A single turn carries every row of the set below to another of its rows. Some are shown first; where does it send the rows asked next?
q855: 16,-26,-14,10,-2,-7,-16,2,-6,-2,6,-16
q108: 10,-3,3,-23,21,-12,9,-4,-2,6,20,8
q65: 12,-1,0,-23,19,-17,9,-4,11,10,15,12
q715: 1,1,-13,16,-9,18,7,-12,13,3,-19,-21
q480: 8,-14,7,4,-9,-16,17,-17,29,16,-6,-5
q621: -6,-3,-3,19,-10,7,9,-13,13,9,-19,-25
q457: 5,-8,12,6,-11,-15,11,-12,28,22,-1,-3
q158: 17,-28,-10,10,-4,-12,-15,0,-2,-1,7,-15
q968: 8,5,3,-19,17,-13,4,2,10,15,20,12
q539: -4,13,-18,-9,16,20,4,9,-8,3,6,-7
q95: 9,-17,16,1,-6,-19,15,-19,20,16,2,-4
q312: -3,-11,-5,16,-11,13,17,-13,5,5,-16,-25
q636: 10,-3,4,-15,23,-14,12,4,12,7,19,11
q382: -7,0,-10,17,-11,19,11,-3,11,11,-14,-22
q150: 15,5,0,-20,18,-13,0,-7,12,7,16,13
q823: 4,13,-22,-10,19,20,-1,1,-6,-4,2,-6
q287: 0,5,-18,-6,24,18,12,12,-6,-5,5,-7
q458: 12,-8,9,6,-9,-14,7,-20,31,14,-4,-2
q990: -6,12,-19,-2,17,18,2,2,-11,-2,-3,-16
q950: -4,-7,-9,20,-3,17,19,-1,12,2,-16,-22
q134: 0,8,-23,-14,21,16,8,5,-8,-2,3,-6
q759: -4,-4,-16,13,-7,17,16,-8,9,5,-19,-23
q662: -1,4,-17,-8,17,20,10,1,-17,-4,2,-13
q166: 18,-26,-10,5,0,-13,-16,1,-4,-2,11,-11
q381: 6,7,0,-20,25,-13,1,-2,1,7,17,6
q738: 6,-7,15,1,-2,-25,7,-17,24,18,2,-3
q955: 16,-25,-13,6,2,-8,-17,3,-8,-3,10,-14
q315: 7,-16,12,10,-4,-15,19,-8,30,14,-3,-5

q539 goes to q968
q990 goes to q381
Where do these go?
q759 goes to q134
q287 goes to q636
q458 goes to q715
q108 goes to q95
q158 goes to q855

A single turn carries every row of the set below to another of its rows. Some are shown first; where does it send the rows asked next?
q552: -1,12,-10,23,-6,5,28,6,13,17,-13,7,-15,-1,-4
q302: 39,-3,2,-16,22,3,12,1,-9,17,4,-14,18,0,12
q806: -11,-7,-7,13,-13,-6,-1,4,10,-6,-4,-5,-10,-4,-17
q396: 9,24,2,13,6,5,25,-7,-6,17,-2,16,-15,4,-17
q797: 30,-17,3,-17,17,-7,3,3,-1,7,3,-20,17,-1,14
q507: 29,-20,1,-15,20,-7,10,10,3,10,3,-17,10,0,19
q37: 40,-8,-2,-16,25,2,19,8,-2,17,1,-13,10,4,15
q15: 35,-9,1,-19,22,-3,4,-2,-6,12,2,-19,18,0,9
q226: 33,-14,0,-14,24,-2,18,11,3,17,4,-13,7,2,21
q157: -9,-6,5,10,-8,-15,0,-7,5,-8,-5,2,-12,-2,-15
q793: 38,-6,-2,-16,29,0,16,5,-2,19,2,-14,11,4,13
q802: -3,7,-13,11,-7,7,28,8,8,11,-10,5,-20,18,-10
q743: -8,-4,1,15,1,-12,15,4,12,0,-6,8,-25,2,-7
q369: 5,21,-11,9,-7,14,28,0,-3,17,-9,6,-12,18,-16
q417: -3,7,-5,9,-15,1,-6,-9,-3,-3,-3,-5,3,-6,-27
q825: 36,-9,4,-18,17,-2,5,-1,-7,11,4,-19,22,-2,10
q436: 2,13,-12,18,3,10,27,12,8,16,-3,9,-22,3,-11
q409: -11,-4,-11,9,-14,-2,16,7,11,1,-11,-2,-17,15,-10
q119: 31,-18,-2,-16,25,-7,9,6,3,11,1,-18,10,2,16
q824: 31,-16,0,-18,22,-7,3,2,0,9,1,-20,15,1,12
q831: 9,24,6,9,-2,3,9,-17,-13,9,-2,10,-3,0,-26
q957: 7,24,-8,21,-7,11,26,-3,2,21,-12,8,-5,-3,-11
q985: 38,-6,1,-14,25,2,19,8,-4,20,4,-12,11,2,16
q334: -9,-2,-9,22,-13,-4,16,5,17,6,-14,1,-13,-4,-3
q628: -9,-4,-11,17,-4,-1,16,14,15,4,-4,2,-23,0,-9
q967: -2,11,-7,3,-21,5,3,-12,-7,1,-10,-5,3,12,-26
q486: 34,-13,-2,-15,28,-3,15,8,2,16,2,-15,7,4,17
q577: 39,-9,1,-19,19,-1,6,-1,-8,11,1,-18,19,0,8
q197: 34,-17,0,-20,18,-6,4,2,-3,7,0,-20,16,0,11
q776: 32,-20,-1,-18,20,-6,10,8,2,8,-1,-18,10,1,16
q149: 1,10,0,17,7,-2,27,4,6,13,-4,15,-27,6,-8
q635: -1,12,-4,16,-20,0,2,-13,0,4,-13,-3,8,-9,-18
q606: 41,-5,0,-18,23,3,14,2,-7,16,1,-14,15,2,10
q630: -1,9,7,7,-9,-7,-3,-18,-7,-3,-4,3,-2,-4,-25
q76: 35,-16,-2,-15,24,-3,17,11,2,13,0,-15,6,4,18
q468: -8,-1,-6,18,-20,-6,3,-4,10,0,-14,-4,-1,-8,-11
q474: 6,23,-8,6,-13,13,15,-10,-9,12,-9,2,0,14,-24
q571: -10,-3,-8,5,-20,-3,4,-4,4,-4,-11,-7,-5,11,-18
q945: 7,25,-5,17,-14,9,14,-12,-4,15,-12,3,6,-7,-19
q293: 7,24,-5,11,-9,12,5,-11,-11,9,-2,1,3,-4,-30
q669: 9,27,-9,15,0,16,22,0,-5,19,-1,9,-9,0,-22
q447: 38,-4,0,-17,26,0,10,-1,-7,17,2,-16,17,2,10

q409 goes to q802
q825 goes to q797
Where do these go?
q293 goes to q417
q743 goes to q149
q824 goes to q119
q334 goes to q552
q37 goes to q606

